In the data rows, 128 means zero.
Here is a table of points, one per row:
140 114 147 105 136 88 160 119 160 140 139 159 133 143 119 111 119 96 86 131 155 121 135 135 102 131 132 87 172 155 153 161 120 171
135 147 148 111 152 165 136 119 149 125 144 121 162 138 108 123 106 167 121 123 121 120 112 127 182 102 114 157 135 134 121 142 72 64
127 125 117 148 123 76 129 75 122 132 115 108 82 144 105 145 92 107 160 135 93 135 143 104 181 107 106 141 139 133 129 120 129 113
180 157 79 104 134 125 131 134 112 133 161 153 96 132 125 152 153 110 154 120 106 115 107 79 125 83 150 156 99 134 126 109 119 157
131 155 165 107 71 158 106 114 155 153 132 143 174 157 140 126 118 135 154 144 119 162 151 108 96 131 121 112 138 98 116 124 150 137
115 101 123 140 152 111 114 148 107 105 156 110 103 174 153 93 134 163 140 116 150 134 146 125 103 138 175 137 111 93 112 142 124 108
138 128 125 106 184 100 130 113 107 127 88 135 137 164 116 143 130 149 103 147 118 120 91 106 146 116 146 94 123 152 107 123 107 112
92 84 159 99 156 133 102 162 102 131 122 129 136 161 128 107 170 147 166 130 149 152 138 141 76 109 141 147 124 149 135 109 135 129
135 102 103 161 124 98 128 167 90 102 147 123 154 105 147 153 144 120 91 118 111 129 93 129 128 116 114 119 118 118 127 147 108 133
139 99 121 152 97 147 158 115 160 74 160 116 148 165 98 135 160 104 114 112 133 88 113 154 172 109 156 113 108 137 85 129 114 208
120 156 133 160 154 202 88 72 146 122 171 103 151 114 113 110 98 139 100 163 161 93 122 148 116 42 99 166 84 185 124 183 125 52
95 124 137 115 144 166 114 135 89 129 150 127 101 128 107 112 110 98 150 144 112 131 151 153 118 170 128 127 120 87 94 125 97 145
166 129 105 123 141 129 154 125 137 117 134 131 130 114 90 144 154 154 123 142 155 97 145 98 108 32 74 140 167 144 84 204 131 85
141 118 116 144 120 108 145 120 151 105 112 114 121 88 141 151 147 125 123 115 160 125 147 178 144 144 133 176 169 142 120 129 153 143
115 142 128 83 114 130 113 152 145 141 120 125 108 93 137 136 115 152 123 162 96 107 120 101 111 136 124 110 145 123 130 148 69 100
155 108 154 121 130 133 71 111 103 168 99 130 144 108 148 137 137 140 131 109 111 134 103 135 120 99 128 124 103 129 165 143 143 154
64 111 111 168 117 177 93 104 144 112 135 155 115 145 117 66 134 96 209 125 135 204 116 155 148 163 109 147 136 157 214 136 139 109
103 131 120 127 155 150 109 106 170 130 157 121 144 142 132 139 90 88 171 138 169 165 162 87 103 148 131 103 144 72 154 95 151 144
124 76 118 117 116 86 95 140 164 129 131 141 149 152 155 139 94 125 94 178 116 112 138 91 131 121 144 116 88 126 98 126 114 126
146 112 107 108 124 75 143 145 124 136 130 94 133 79 112 103 103 137 136 87 95 134 128 160 121 126 124 105 158 129 109 137 131 121
126 134 114 108 121 140 136 134 145 130 95 119 115 141 147 121 109 128 124 100 110 130 108 141 160 140 159 157 138 98 135 121 141 167
163 86 122 122 142 104 146 116 119 118 159 109 153 121 141 135 134 166 106 121 142 103 86 96 77 150 79 132 154 115 113 66 97 119
116 143 103 123 91 94 137 95 100 137 136 150 144 143 132 101 123 132 139 128 58 125 122 122 102 136 135 120 112 130 93 151 135 120
152 164 117 174 133 117 104 125 94 87 125 149 150 176 134 97 126 108 175 90 116 173 109 172 111 142 102 128 143 121 181 135 130 143
150 99 134 149 101 108 104 117 155 115 109 110 145 130 109 129 131 131 133 157 131 145 120 144 165 160 165 110 131 97 112 106 172 88
140 102 111 137 129 124 165 168 146 150 129 113 129 123 118 112 125 154 133 114 110 177 146 122 116 101 171 138 106 116 140 142 133 133
133 120 154 108 158 157 165 150 69 115 112 155 176 90 133 116 130 142 115 145 98 131 147 107 149 135 135 147 174 133 152 161 128 123
179 152 136 137 135 143 120 144 101 114 98 132 108 134 169 148 110 128 84 183 141 139 175 104 106 127 76 159 111 128 122 131 133 165
88 101 150 147 96 135 158 141 145 82 109 151 124 109 158 134 120 154 176 129 130 124 109 138 130 122 123 140 145 119 118 121 144 151
120 104 116 167 145 148 129 113 149 163 126 109 94 141 153 143 198 97 98 113 93 134 151 113 125 142 115 99 155 103 144 118 118 100
142 107 174 132 130 118 141 151 118 162 157 139 121 100 69 193 122 131 90 154 155 100 143 149 137 148 75 113 91 126 108 137 106 138
99 122 114 168 114 137 122 133 136 168 164 135 133 175 115 81 137 113 163 110 137 184 144 138 135 133 126 152 143 135 197 118 147 114
153 118 87 149 132 157 135 127 135 129 137 116 109 128 117 129 139 140 142 144 111 137 102 133 150 170 119 127 126 141 177 119 155 156
113 104 96 116 128 85 84 109 148 139 117 152 107 78 112 136 105 141 86 151 144 83 119 131 63 124 132 116 155 153 131 113 82 150
112 148 131 142 129 105 122 102 131 107 135 119 150 125 116 171 92 148 124 88 150 139 124 91 117 127 169 132 121 146 140 118 124 128
79 157 140 135 112 122 134 76 161 172 128 148 156 125 125 111 195 134 175 141 136 124 120 117 150 129 116 129 106 64 134 134 136 157
111 141 147 117 109 113 107 109 124 118 95 102 134 132 165 146 150 130 181 132 135 142 124 154 108 116 141 116 118 132 133 131 97 144
96 122 113 122 162 137 137 128 121 122 140 118 129 125 126 110 136 124 94 128 135 141 164 120 136 126 144 123 145 118 125 129 118 147
110 108 115 178 161 134 129 175 145 142 103 141 118 152 134 105 95 133 157 116 151 164 148 109 155 125 106 108 132 165 140 96 110 121
148 166 98 77 125 127 142 106 185 117 138 101 167 134 170 137 173 129 178 152 149 162 177 151 131 164 129 104 115 154 141 107 151 129
123 153 148 124 139 153 135 122 146 96 112 106 116 109 140 93 121 133 118 117 96 70 125 62 84 172 104 120 101 148 116 145 119 162
102 125 109 144 133 147 80 130 103 125 146 121 153 184 128 130 158 156 139 125 149 145 141 136 147 153 116 131 121 150 139 101 154 120
128 100 159 121 101 145 175 112 109 154 107 128 91 176 120 174 99 119 134 135 141 132 100 145 103 153 98 167 137 112 95 147 132 138
119 163 106 134 155 121 116 120 138 73 102 167 126 136 94 149 144 154 133 164 131 109 134 110 107 144 142 135 127 79 159 125 121 126
113 187 130 114 122 142 139 107 150 154 154 84 157 164 173 115 104 113 137 152 137 138 128 118 127 176 151 97 161 143 116 143 108 140
111 123 163 99 137 99 139 142 111 77 119 98 116 118 119 159 131 109 128 129 158 124 102 106 140 88 116 110 93 126 142 153 124 114
160 133 127 110 147 177 147 160 155 153 107 88 113 106 80 112 134 133 150 176 164 99 128 174 108 61 121 148 141 150 100 170 136 104
93 130 63 131 80 163 93 149 113 154 127 154 129 143 184 136 154 144 150 118 150 179 151 162 160 115 140 96 148 138 125 145 123 158
190 113 177 141 125 164 111 109 157 123 139 123 121 143 109 193 149 96 127 118 87 136 144 137 142 112 201 104 176 131 169 124 119 128
143 103 149 115 105 140 134 126 93 131 132 106 144 98 131 132 109 127 142 127 101 102 142 120 123 83 126 145 138 136 116 60 108 162
135 145 120 163 80 88 120 132 74 126 126 115 127 136 142 94 132 127 141 148 160 96 112 109 146 119 144 109 153 106 152 130 162 108
159 136 131 98 146 183 105 137 136 126 135 175 122 129 150 152 98 100 105 110 136 96 142 136 152 87 159 130 138 116 76 140 153 82
105 89 132 72 108 98 109 112 123 140 102 96 127 162 119 114 118 92 96 149 112 86 172 114 153 107 91 150 113 150 140 131 116 114
106 134 113 123 123 127 115 108 79 137 139 158 119 107 105 130 137 127 170 158 141 114 101 125 154 170 158 91 132 160 117 130 163 145
107 108 107 143 143 118 153 128 108 125 120 103 127 97 129 135 127 99 114 133 89 143 135 108 105 138 135 131 104 172 80 148 153 120
148 165 137 146 114 95 110 143 100 93 132 100 90 125 163 131 138 170 116 122 124 121 145 121 124 153 133 138 125 156 139 121 165 125
130 165 109 120 103 135 193 145 90 137 117 114 103 121 137 138 116 73 108 126 142 128 85 144 102 139 142 134 97 153 148 115 103 109
122 108 132 124 166 152 128 135 102 160 138 162 120 125 137 144 85 165 150 76 112 72 139 128 136 143 114 107 132 127 168 129 159 147
164 139 126 140 148 114 152 135 139 133 130 124 119 92 135 104 118 130 124 178 100 142 96 156 150 135 137 138 125 143 118 123 120 162
153 157 134 119 136 97 135 145 109 113 99 128 127 124 101 144 112 134 127 101 97 100 150 155 119 163 135 119 103 136 107 133 77 101
165 109 137 164 159 123 141 110 137 172 125 134 143 126 162 127 140 116 148 116 145 145 96 129 135 177 192 164 117 117 124 154 131 133
116 154 137 142 75 155 128 148 162 131 134 177 114 169 109 136 121 128 103 134 124 144 135 137 98 129 146 97 134 153 116 117 172 131
169 104 129 170 145 161 108 139 148 109 140 161 103 140 141 72 131 147 154 117 159 94 137 180 129 62 110 113 104 142 130 173 100 66
95 170 103 169 97 108 158 138 122 143 118 142 152 130 98 138 116 159 118 89 147 122 126 110 157 150 154 152 104 130 127 123 87 133
130 94 158 110 100 127 125 137 109 119 111 173 125 79 115 145 191 88 93 95 127 136 104 96 155 169 94 148 128 134 89 115 81 143
Along one direction, these points spread out more than along any other. Take the direction at right angles to it along which they spread out most. Then take the direction at right angles to both along which they spread out most. Go by this last direction. Where along it does each point below lie, from 0 to 99? 50 is the average, and the first point above lies past it. One standard deviation of the points above along it is 16.
122 117 171 136 95 121 164 136 140 134 117 128 125 94 143 135 148 140 123 143 130 105 125 105 103 136 139 152 99 124 146 106 151 90 51
131 125 155 128 106 145 115 140 118 125 97 95 103 93 80 99 114 167 86 92 137 167 144 118 149 144 120 81 108 113 126 116 134 132 42
142 136 110 45 115 110 127 127 133 138 141 144 63 110 134 118 104 151 111 85 156 132 129 100 127 148 105 131 111 132 140 127 147 126 52
97 185 167 138 170 108 112 168 146 156 160 114 117 113 118 140 161 105 105 141 133 97 125 115 160 98 129 168 177 113 89 126 131 160 61
107 129 136 101 151 129 126 138 159 94 176 104 115 117 131 102 127 117 117 111 93 134 109 135 145 121 121 82 103 82 167 110 133 129 53
130 124 173 89 156 66 175 102 104 137 121 169 113 106 155 145 126 126 64 146 126 144 109 145 139 133 78 117 116 75 95 135 136 141 52
124 109 116 118 119 183 151 92 131 127 153 68 93 132 103 146 108 147 82 105 130 118 109 166 104 68 132 163 170 130 114 158 130 95 48
134 133 136 138 131 96 83 179 119 113 143 146 163 144 126 75 134 118 125 103 102 117 112 151 130 151 100 163 141 161 138 94 137 103 23
137 147 86 126 114 132 104 136 175 151 118 121 209 123 146 130 96 80 146 124 153 141 121 108 118 154 115 136 129 77 111 165 165 135 79
112 144 120 131 139 124 152 107 101 117 96 147 137 98 125 103 138 115 101 111 137 114 181 158 120 129 131 122 114 100 131 27 124 103 46
112 158 134 135 149 121 136 139 127 133 81 151 123 130 115 154 135 111 122 120 106 151 95 145 120 106 130 108 108 122 124 81 166 140 46
